Each path is a new rotation, seen through one point. The rows after it are directions, each followed by how far the rotation turns it, in degrees a step (0 if it stays put).
Each turn is a multiple of 5 degrees from 10 to 175, or 0.
Each row of a path follows its step; steps can be skipped.
Path 1:
step 0:  -57 -182 -210 -293   70 -328  183 -103   -7  -63 -155  -81  279  160 -234  190   52   10  -12  -30   87 -282  202   12  -24  363  159 -100  119 -235  -91 -135  130   14  257   59 -137   13
step 1:  171 -200 -299 -125  260 -264 -271  -34 -137 -208  151  283 -130  170   14  -65  128  319  -37  -67  -49   77    8 -264 -146  189  156 -173   73  -25  -52  168  242    7  144   74  -82  -30
step 2:  169 -385  -45 -194  345 -202  -75 -167 -207 -114 -325 -162   97   98  219   29  212   37   38  351  -30  -11   76  106   64  108  172   65  179   12 -138  -60   13 -148  -42    2 -286   -4
step 4:  190 -295 -131 -117  257 -284  -29  137   19 -156  -50    7  -26 -186    2  -39  280  259  -22   30  -81  -93   94  -49 -196  179   86  -87  285  457  -52 -218 -115   49   82 -272   70   15
step 5:  220 -311   57  -53  108 -330  173 -212 -171   63  -85   39  287   95  233   40  -36  -24   -9  -56  152 -107  332 -222 -279    5  -66   15  232  -52  -85 -212  313   55 -112  -61  -61  101
step 6:  -33 -127 -203  -74  248 -278 -164 -187   87 -163  301  -32  -53   96  -84 -174   89  -63 -175   81  167 -291   36  -25 -124  215   96  -74   40   34    0 -298  186  134  288 -183 -240  190
step 7:  315 -164  -83 -189  209 -282 -235  110 -165  -79  129 -208  155   97   21   55 -121  377  -34  227  -72 -242  -31 -342  -56   99   -7   92  164  -25 -170 -129   28 -176   -3  100   27  129
step 8:  183 -220   39   89  428  -28    5 -149 -132 -292 -108  -50  -67  245  287  -80  147    7  310   97  -24 -220  116   41 -206  179 -138  -15  -24 -143  -59  -61  163  175  110  -25  -48  325
step 9:  -75  -90    2  154  182 -364 -192  -36  -59 -190 -101  -52  -36 -105 -100 -201   80  318  -31  155  169 -434  153   84 -241   98  -56    1 -100  232  -84 -260   38  -29 -111  240 -122  -76
Speeds:
 42  24 -32   8 -45  18 -24  79 -63  14 -87  -5  94 -41 -39 -49  14  23 -95 127  21 -92  66  23  52 -37 110  89  42  21 -90  46 -43 -45 -72 -52  57  13 : 145
 62  40 -74  23  25 -49 -71 -13 -37 101 101 -68  -1 -55  59  39 -35 -33 -76  97  44 130   0  82 -65  13  68  43 -62 -26  36   7  49  56 -32  17 -91 -36 : 85
   7  -95   18   34    8  -96   85 -144    7    0  -16  114   -7  -27   81 -154  -36  -76  -20   41  -44   -6  -35   37   52  -62  -30   44  -83   -3  -61   13  -20    5  -45   16  -25  -26 : 110
  33   -9   52   91   77   86  -15  -38  -58   37 -102  -45   24  101  167   23   49  -28   25  -13  -14   87   72  -21  -18  -76  -22    6   29   -2   -5    5   67  -91    6  -93   19   -6 : 120
 -11   72  -15  -23  -16   -5   95  -88    7  111   11   37   30  -73    7  -46   -9   23 -140 -113   14  -14   15   45  -80   71   26  -98   70  -41  -17  -50   54  -77    9  -49   78   13 : 65
   8  -28  -92   -5    5   -6   50  -42   94   14  -56 -196   55   62   -5  -26   90  -38  -31   15  -69    3   -7  105   68   58  -19  -42  -11   47    0  -58 -107   25   54   -4   -1  -30 : 170
Path 2:
step 1: -351  -57   41    1   28   63  226  184 -115 -187  222  -41 -351   39   -1   22  307  125  102 -288   60  163 -165   23 -336  -45 -318 -210  -51   49  -68 -234  192  177  194 -262   17 -105
step 2: -112   73 -163  196  183   18    4  155  337 -236 -334  179   92 -128 -126 -144 -221  132  145 -153  460  -26  188 -156  -42  110  -40   -6   69   59   78  151 -137  310  239  -65  236  242
step 3:  -41   -1 -144   99 -212   36  319  432   96 -373 -221  174  200   82   26  137  155 -185 -259  -61  -73  101  -21  239  -50 -146  -11  336  -57 -234  150   65   27 -132  -32  200 -296  130
step 4: -135  -98  184 -250 -394 -151  203   57  176  200  -70  -95  -10 -126  -13 -166   93  -26   83  337 -127  291 -267   34   63 -133   45  344 -140  228   45  202  -98  255  145 -209  292  -35
step 5:   41  -61  119 -231 -145  -98    5 -240  172 -206   28  203  255  -91 -393  264   29 -152  234  108   41 -176  199   45  260 -168 -381 -129 -117 -106 -140  -81  152 -237  177   34  215 -138
step 7:  169  -48 -216   41  249 -488  -68  209  272 -126  -31 -294   33   -5  112 -187  154 -107  257  -97   91   26   78 -299 -149 -165 -266   -5  127  -27  -15   22 -229  -32 -304 -219  210   62
step 8:  -56  156 -148   67  -96   86  134  232   21  -39  -59   60  -28  145  136 -152  -22  168 -259 -167  -48 -223  235 -193 -215 -385  -14  243   -6   33  113  -12  408 -431  335 -159  141    4
step 9:  122 -209 -212  -24 -129   71  -71   25  206  -51    1   20 -290  -57  -81 -324 -238 -137  156  110 -222  -13   48  143 -109  -53  209  100 -476  -89   60  104 -436    9  407   44  -45  121
step 10:   81   16  272  -38 -264  156   -4  123   -7 -530  256  153 -143   26 -257    2  -28   61  116   90 -244 -275 -298   67    6 -276 -288   97  259 -103  -73 -144 -133   77 -120  -95   -7   13
Speeds:
  33  -69  -18   46  -88   63   65    4   60  -49   12 -105  -32   -2   40  -15  -55   95  -41   62  153    1  -73  -74  100   19  -34  -60   19  -38  -65   17   19  -87  -13    4   58  -38 : 125
 44   6 -52   8 -35  77  53  74 -24  38 -46  -2 -69  86  53  64  71 -86 101  22 -22  46  69 -96  51  48  51  65  93  18 102   8  11 -40 -19  60  88  45 : 80
 -45  -32  163  -33  108    8  -53   23   69  -36   70   40  -21  -61   46   29  109   50   84    8    5   28   28    1  -20   96   -6  -82   18   69  -14   45   10 -126  -34   26   -2  -24 : 65
 -58  -17  -10   50   36   72   20   13  -43  -91   16   83 -128  -24  -70  -34   42   14  -58   12   89  -37  -55   23  -74   57   65   24   96  -21   68  -47  -86   73   58   41   -5 -101 : 35
   1  -75  -74  -68    3  -40  -76   31  -12  -87   91  -56   58   -3 -119  137   28   22   27  -72   44  -37   48  -80   31   23    9  114  -46  -59   -4  -27  -64  -36  -42   13  -48  -28 : 155
